Each path below is one point turned by a fixed rotation once a step. After each direction that follows a path, write how fast that rotation turns it, in degrees per step (0 if it stays still).
Each turn is a multiple of 5 degrees from 10 to 175, or 0.
Each row of a path follows its step; steps can be skipped.

step 0: [-1 8 25 8 -4 0 1 -7 -7 -9 35 -18 -22 -33 -19 -6 0 -12 -6 -12 -13 -28 -26 8 27 6 -1 0 -10 28 3 -7]
step 1: [11 3 33 5 7 -30 4 12 -9 9 19 25 -21 4 -19 10 -20 -4 -21 -45 16 -14 -6 -3 4 -13 -8 11 7 -5 -2 9]
step 2: [11 11 10 20 21 6 8 1 -20 35 23 13 10 9 -17 25 -3 -13 10 13 6 -19 6 11 -10 -4 21 24 6 6 -20 26]
step 3: [-2 -4 -17 -9 -5 -11 10 13 0 -3 -12 11 -25 12 -29 8 11 -3 6 7 -28 -32 -7 20 -23 27 27 17 11 -5 -5 19]
step 4: [-4 -26 -19 16 10 18 16 12 -3 -13 -24 22 -20 -8 -23 -17 -10 -17 1 12 -3 -9 -19 -12 -14 -27 4 -6 35 4 3 16]
step 5: [4 8 -9 16 11 7 -9 6 -2 -30 -4 14 -8 -40 -3 1 -4 -7 11 13 -15 -18 -19 22 36 -27 16 -3 2 1 -18 -12]
step 6: [-4 0 34 -7 -6 -20 10 4 22 -11 -2 -6 -27 -6 -26 9 3 -1 -20 10 -4 -18 -6 -6 39 -31 -7 20 0 -10 -6 -14]
step 7: [2 27 35 24 4 3 10 16 7 34 9 7 -9 5 7 11 -28 12 -16 8 -9 -11 -6 -9 3 -26 18 16 7 19 15 0]
step 8: [-11 38 5 5 2 -3 -9 -1 -16 39 -11 13 -13 8 -20 22 8 -5 -18 1 -30 -29 -3 9 -2 16 -3 -17 3 12 -14 8]
step 9: [5 -32 -3 -2 -6 23 -7 1 -3 19 4 9 -38 12 -11 14 0 -24 -1 -5 -7 -24 -29 -18 4 21 -8 0 24 17 -1 15]
Speeds:
[5 -3 4 3 0 4 -18 4 1 3 -2 1 5 3 -4 5 0 -5 -1 -3 0 -11 7 4 -12 2 -9 6 0 1 7 2] -> 55
[3 7 -1 -1 -3 -10 -8 8 3 -6 -4 7 -6 -3 9 2 -5 8 3 -9 -5 -1 -3 10 -2 8 9 -2 -3 -5 -1 -3] -> 155
[-10 -1 -5 -7 9 5 2 -2 1 7 -10 3 -4 0 4 5 2 1 2 -3 -5 4 5 -2 -8 8 2 9 9 10 -9 -3] -> 65
[9 2 -5 9 9 -3 -7 2 2 8 3 1 -3 -1 5 -9 -9 -1 -2 2 0 14 1 -2 -4 -8 0 1 8 -1 -1 5] -> 130
[-7 9 -2 4 -7 1 0 -7 0 -3 2 3 -2 -8 -4 -7 -2 -4 -4 0 -5 -3 1 -4 -11 5 1 -15 9 6 9 0] -> 85

step 0: [5 19 17 -5 -13 -18 0 -29 -3 12 24 18 38 8 7 -8 -18 -4 9 3 21 -24 5 -24 17 12 5 25 15 -7 17 15]
step 1: [11 17 -21 -14 3 20 36 9 3 -3 -2 -25 -17 26 6 6 17 -9 -11 -8 16 19 13 22 -12 12 17 5 22 -9 -34 -7]
step 2: [-32 -23 4 15 28 -9 -16 1 26 11 -12 13 -32 -9 -7 -2 -13 -12 17 20 3 -33 26 4 -1 -5 -21 7 -6 7 -5 23]
step 3: [26 6 -25 18 -7 -5 -16 -6 -6 -9 15 30 14 25 4 -22 -8 -7 23 -4 -7 29 2 -7 -3 27 0 -31 -6 -3 13 -28]
step 4: [-11 -3 5 -11 6 7 32 2 24 7 -3 -2 36 -7 16 -4 2 14 2 5 3 0 -13 -6 -21 -42 -21 31 3 -4 -20 -26]
step 5: [9 -4 -18 -4 12 2 2 -17 -22 8 -5 8 -14 -14 14 -7 -7 3 7 -26 22 -26 0 8 16 6 27 -8 -2 54 -10 20]
step 6: [5 -9 -2 -10 -3 15 -5 10 2 -5 25 20 -24 20 -16 -7 20 46 -11 25 -1 -5 12 -26 6 12 -12 -8 18 -27 -12 -6]
step 7: [3 4 -11 12 29 9 -7 15 -2 -29 -42 -5 18 -3 2 -4 30 -5 14 1 -18 6 3 25 -15 -27 -22 -13 -11 10 19 8]
step 8: [25 -19 18 15 -15 -6 -3 5 1 20 42 14 14 -29 -3 -10 -3 -3 -9 0 24 8 -4 -14 14 -1 -5 19 -34 16 20 3]
step 9: [12 2 -3 -43 -8 7 30 -17 -40 0 -14 -24 -1 22 -12 -7 3 -3 -5 -17 -1 8 -15 -29 -20 -8 -7 -16 13 -10 -14 6]
Speeds:
[-12 -2 -6 3 0 11 -2 2 -2 -1 -1 8 -7 6 -2 8 11 -1 3 -6 0 2 2 5 13 5 -6 5 2 -4 0 7] -> 80
[1 2 4 0 -6 -12 3 10 -9 -1 -4 1 -10 7 -1 3 -5 5 -4 -4 5 -2 6 0 -2 0 -5 3 1 7 -14 6] -> 90
[-5 14 -1 -7 0 8 5 -5 -5 14 4 -5 3 9 2 -2 -3 4 -6 -3 -2 -8 -5 -2 6 -4 6 3 -2 6 -2 1] -> 80
[4 0 -8 12 -4 -6 -10 -6 -5 7 -2 4 -1 -4 -5 -1 1 0 3 0 0 -11 -6 6 -6 4 3 13 -2 5 5 4] -> 135

step 0: [15 16 -7 -11 4 -25 -14 -3 -9 4 -12 2 14 20 -29 29 1 -18 -15 -30 -1 18 20 -20 -23 5 -1 -27 -10 29 39 7]
step 1: [12 8 -28 -37 5 -46 -15 11 13 12 15 -4 -11 29 15 11 28 -15 -1 -7 -16 11 -7 1 0 -25 -15 -17 15 21 5 18]
step 2: [0 17 -6 -4 34 -30 -32 12 -23 -4 -5 -30 -17 12 -3 31 6 -29 27 -3 -1 -8 33 -11 12 5 -14 -23 -3 4 10 2]
step 3: [-3 -3 5 -8 23 -18 -16 1 11 21 4 -10 19 37 15 18 16 -2 5 6 22 -6 12 18 0 -12 8 -32 -21 22 30 41]
step 4: [1 3 -33 -14 23 3 18 -4 20 -4 6 -5 -1 17 -9 17 25 -37 34 9 6 12 27 -12 -25 -10 -19 -16 -11 23 23 0]
step 5: [11 -2 -17 -2 13 -13 -38 13 -3 28 -6 -25 30 18 19 29 16 -36 14 8 0 5 -18 -1 -32 -16 8 -19 -1 7 2 -8]
step 6: [2 1 -1 -29 4 -13 2 -2 20 8 -12 -33 -7 0 17 41 10 -25 40 5 1 14 -3 -13 31 -11 20 -2 -21 22 20 2]
step 7: [-28 -8 12 5 12 3 -8 7 2 20 -11 -36 8 -3 -1 29 9 -23 9 -21 -6 16 5 -27 -30 -27 -12 -17 -13 12 16 43]
step 8: [18 8 2 -24 -9 -12 -6 -26 18 16 -3 -12 10 2 -18 29 30 -25 14 -26 -18 19 -13 11 -19 13 -3 -25 -8 15 40 5]
step 9: [22 11 -12 -39 9 -8 -24 -1 -16 18 3 -6 -2 3 24 27 25 -20 8 -10 -26 35 13 -25 -3 -24 -12 -9 4 6 -14 26]
Speeds:
[2 -1 9 -2 11 4 -5 -10 -5 1 8 7 3 3 1 -2 11 1 3 5 1 4 7 7 3 2 -9 0 -2 -11 -1 2] -> 55
[1 -16 -1 11 -2 4 -9 1 0 -7 -4 -6 1 -2 -6 6 1 -9 -4 -2 0 -1 3 7 2 4 -4 -6 11 -3 -2 -1] -> 135
[-3 2 8 0 3 17 -7 4 7 -2 7 -2 4 -8 1 1 -2 0 5 2 -6 4 -4 1 -1 -10 6 0 3 3 10 -8] -> 35
[11 4 -6 -1 -2 -4 -9 6 -6 -4 -8 -9 -3 -4 12 -1 3 9 9 2 -1 3 -3 2 5 -2 -1 -1 2 -9 -3 -6] -> 95

step 0: [14 -6 12 -1 -29 -13 -15 1 -1 -15 17 -18 -12 7 15 -7 -2 15 -25 11 20 -3 11 42 5 13 -16 -5 -28 0 -21 -6]
step 1: [13 0 -22 -14 -21 14 -4 -15 -28 -8 -16 8 23 -1 22 -26 9 -2 27 26 -5 -1 -14 8 -5 10 -8 13 -14 -1 -13 -29]
step 2: [15 3 20 9 29 5 -16 -22 -25 4 -7 3 5 -17 12 19 28 -18 2 12 -39 10 -1 -4 -15 -14 1 -14 9 -5 -10 -4]
step 3: [-18 -9 -8 -9 14 15 -1 0 8 -2 -10 19 8 5 -29 33 9 30 5 3 -2 12 -4 -33 -7 -27 -5 -16 19 5 22 5]
step 4: [-14 -6 3 9 11 -17 -1 9 7 2 -13 14 -24 -7 -12 -4 -36 14 -38 -20 -7 -2 7 -4 32 2 -15 -19 9 -13 7 20]
step 5: [-21 -11 19 1 -39 4 29 10 8 -11 -10 -16 -10 10 11 -19 -13 -3 -7 0 34 3 -4 -2 30 -2 11 -11 -22 3 0 -11]
step 6: [33 -6 4 17 -4 -8 16 10 -13 28 17 -8 8 -7 35 -25 4 6 6 19 14 8 5 22 -7 11 -18 -5 -22 2 -21 -1]
step 7: [31 -8 7 -24 -17 11 -11 -3 -16 -7 -2 -10 7 14 -7 4 33 9 18 17 -27 0 -13 19 -17 -29 -18 20 -3 -5 -7 -12]
step 8: [-17 -13 -4 -14 23 -3 -37 -32 -10 -1 -6 36 16 -20 -9 11 22 15 -8 8 -21 -9 -2 -13 -9 11 -7 1 -3 -10 -5 5]
step 9: [-12 11 8 9 7 8 -16 -19 16 -24 -9 9 -4 1 -2 16 -28 -1 -6 5 -3 3 -6 -30 16 -21 -1 -32 20 -15 25 -26]
Speeds:
[5 3 -1 8 10 12 -3 2 -2 0 1 6 3 6 -7 4 -4 5 -5 -4 -4 0 -2 -6 13 -1 11 -2 -6 6 1 -2] -> 60
[-1 0 -5 -4 -12 0 10 -2 4 -4 -7 3 9 2 -6 -3 1 5 10 0 4 4 -4 -10 0 -5 4 10 -1 3 8 -6] -> 170
[0 -9 4 0 -5 -1 0 -3 -9 1 -6 3 0 -5 3 -2 2 12 -2 9 -3 3 0 -2 9 -11 -9 -12 -6 -4 -2 -4] -> 0
[1 2 3 -1 -8 0 -2 -6 -4 6 2 -2 8 -2 0 10 -3 0 -7 -8 10 -7 -3 1 10 7 -6 -3 7 -2 12 0] -> 70
[7 2 6 0 4 -6 -1 4 -5 -8 -3 9 5 7 3 5 11 -4 12 2 -1 -9 -1 -1 6 4 -9 1 3 8 -5 2] -> 65
[6 4 1 -5 0 -4 8 1 1 11 11 -5 4 5 -7 7 1 -2 -1 2 -5 11 9 -3 -2 -4 -6 -5 3 10 -2 -2] -> 95
